In the rows, 128 means zero.
The rows of Z fall into 3 groups, and each row is roughly a mix of its group's hidden directions.
Z, 107 rows:
[[142 152 136  85 119 161 135 153 120 127  88]
 [173  99 106 145 127 148 101 155 107 114 136]
 [ 96 149 142 109 135 103 173 113 123 150 101]
 [163 165 116  98 138 103 118 105 161 138 140]
 [149  83 105 143 107 142 116 144 160 112 154]
 [102 166 150 113 149 146 134  87 158 130 125]
 [160 129  85 154 128 118 118 134  90  98 124]
 [ 91 120 154 136 115 115 156 117 153 115  83]
 [125 202 123 137 118 124 131 107 131 138 130]
 [119 120 135 111 181 130 109 120  82 123 111]
 [ 94 118 152 128 145 123 128 120 142 151 185]
 [172 135  89  96 108 115 110 140 136 112 144]
 [148 169  94 155 117 132 112 125 104 151 101]
 [134 159 130 106 163 170 148 112 130 137 160]
 [ 87 159 137 105 124 144 145 130 108 149  89]
 [164  96 141 116 109 135  86 103 152 115 126]
 [143  76 164 121 142 136  97 118 144 115 141]
 [121  92 132 120 137 125 156 137 112 106  72]
 [138  99 108 137  90 149  97 156 153 149 122]
 [166 125  74 109 124 151 136 136 130 128 157]
 [126 144 149 146  78 138 157 126 167 119 134]
 [132 138 151 100 159  99  84 105 110 114 132]
 [148  70 140 139 121 156 151 149 128 120 147]
 [152 103 139 132  99 147 144 130 180 147 109]
 [147 157 147 102 124  96 126  96 132  98  96]
 [142 145 172 113 132 162 102 121 154 154 108]
 [120 174 126  91 135 135 148 150  90 139 140]
 [ 92 153 153 122 153 125 106  95 108 127  96]
 [145 116 155 166 108 100 165 154 121 119 144]
 [118 107 112  76 133 163 132 117 117  93 128]
 [161 119 137 139 105 130 157 178 110 148 115]
 [ 89 107 169 145 147 122 149 127 136 158 149]
 [151 117  80 155 100 141 151 154 135 125 147]
 [128 123 144 167 166 112  97 126 163 136 150]
 [140 107 113 104 133  77 144 132  96 132 157]
 [161 129 127 134 103 144 167 168 108 132 102]
 [133 182 114  89 108 115 104 123 123 129 108]
 [141 124 104 171 127 125 131 168 166 148 138]
 [139 127  79  73 116 117 133 126 127 146 135]
 [ 87 129 147 107 123  98 153 157  96 140 118]
 [139  85 129 127 125 122 114 154  90  91 149]
 [119 161 145 117 130 178 134 115 120 119  86]
 [122 132 142  68 142 134 139 151 102 154 116]
 [143 160  91 113  97 133 124 111 131 105  89]
 [100 113 160 121 159 165 158 103 124 138 120]
 [100 158 154 131 100 135 110 146 134  99  90]
 [128 114 164 167 138  87 142 146 119 130 158]
 [127 158 147 145 108 158 160 165 115 124 100]
 [151 164 103 124  93 121 166 136 118 122  99]
 [ 88 138 164 132 146 113 106  91 141 124 153]
 [171 131 114 137 111 154 105 132 137 107  83]
 [ 82  99 167 135 154 125 131 127 147 132 154]
 [100 104 152 154 110  89 111 144 118 131  94]
 [ 71 140 143 141 164 130 105 108 112 124 132]
 [142 115 107 135 123 136 130 143 128 127 199]
 [136 173 127 117 145 150 165 142  91 142 119]
 [ 95 111  68 124 116 117 127 120 112 106 140]
 [125  95 125  85 158 140 108 119 120  96 103]
 [105 115 116  87 155 110 160  98 124 110 108]
 [162  99  92 148 118 136 137 155 123 121 166]
 [180 139 115 154 119 124 130 101 169 134 123]
 [112 137 124 130 143 114 165 116  78  91 124]
 [106 163 147 122 150 110 131 103 112 146  83]
 [160 144 156 134 147 164 132 116 121 103  87]
 [154 110  73  93 109 110 141 135 119 127 135]
 [144 156 130  90 138 132  97  87 141 127  99]
 [171 158 109 134 134 166 147 134 122 145 157]
 [141  93 103 142 115 149 159 163 132 131 163]
 [142 166 124  97 162 159 143 116 115 151 149]
 [115 116 155 137 152  89 125 147 136 140 178]
 [109 149 137 168 121  87 140 155 138 156 143]
 [108  77 135 146 132 139 137 147 152 123 168]
 [123 124 143 107 117 169 161 117 112 123  81]
 [ 99 160 168 115 153  96 142 104 133 135 119]
 [108 120 128  92 114 138 100  77 124 102 126]
 [167 145  86 116 103 139 169 141 122 125 128]
 [146 136 112  82  90 146 128 100 157 123 121]
 [157 111 136 100 148 159 100  87 142 121 117]
 [ 98 124 158 178 131 145 113 160 124 144 121]
 [126 163  92 135 127 140 148 141  76 143 117]
 [140 149 159 113 117 111 144  88 166 115 150]
 [113 141 136 177 152 144 122 121 102 170 118]
 [171 151 151 111 130 128 176 140 111 130 111]
 [ 99 132 169 137 108 148 141 152 157 145 158]
 [ 86 137 163 169 132 112 142 149 122 142 147]
 [149  95 173 117 121 135 127 130  96 107  97]
 [ 76 119  94 139 138 131 123 132  85 114 124]
 [127 157  97 155  98 122  89 134 142 145 101]
 [145 113 115 127  94 113  78 123 155 108 105]
 [119  85 133 167 100  92 113 145 130 123 116]
 [147 110 124 110 133 159 179 150 122 151 152]
 [162 125 143  89 150  90 127  99 129 129 151]
 [102 100 160 144 151 116 110 134 157 146 164]
 [119 147 172 114 124 171 121 117 110 128  92]
 [139 130  94  74 120 111 153 133 101 144 132]
 [164 147  80 121 102 158 133 124 124 131 104]
 [ 95 134 107  99 146  91 155 109 104 109 135]
 [166 163  99 115 137 140  91 112 120 135 150]
 [135 112  91 114 150  93 145 129  84 112 139]
 [113 136 145 160 102 145 116 176 113 103 146]
 [143 108  80  81 123 111 119 110 114 121 136]
 [125 102  80 161 113 128 132 171 118 129 127]
 [131 105 116 177 119 139 158 160 126 147 153]
 [141 103  92 121 142  85 103  92 124 127 136]
 [106 111 121  75 158 122 116 100 130 101 126]
 [161 127  80  98 138 119 102 115 108 109 137]
 [103 117  76 131 126 160 106 133 110 114 102]]

One row of each group comes first, with its name. Which group is each row after those in?
[176 108 129 103 120 115 126 130 172 120 155] | (115)
[121 130 116 110 163 147  78 130 140 164 118] | (8)
[ 81 111 167 146 139 119 159 123 142 145 142] | (101)

[140 112 159 107 167  99 108 117 119 116 164] | (115)
[ 89 113 133 130 102  96  99 119 154  94 130] | (101)
[110 144 170  92 157 112 102 104 127 136 117] | (115)
[126 128 134 179 147 100  87 111 140 130 145] | (115)
[133  84 127 107 162 146 115 118 120  96  97] | (101)
[124 134 117  81 126  97  78 114 129 138 140] | (101)
[180 121  97 147 119 156 124 149 119 122 154] | (101)
[162 113 157 121 136 137 116 153  82 158 123] | (115)
[151 129 104  87 121 150 110  88 144 106 110] | (8)
[146 170 150 117 133 156 158 105 140 109 101] | (8)
[133 173 129  86 117 132 168 111 146 138 126] | (8)
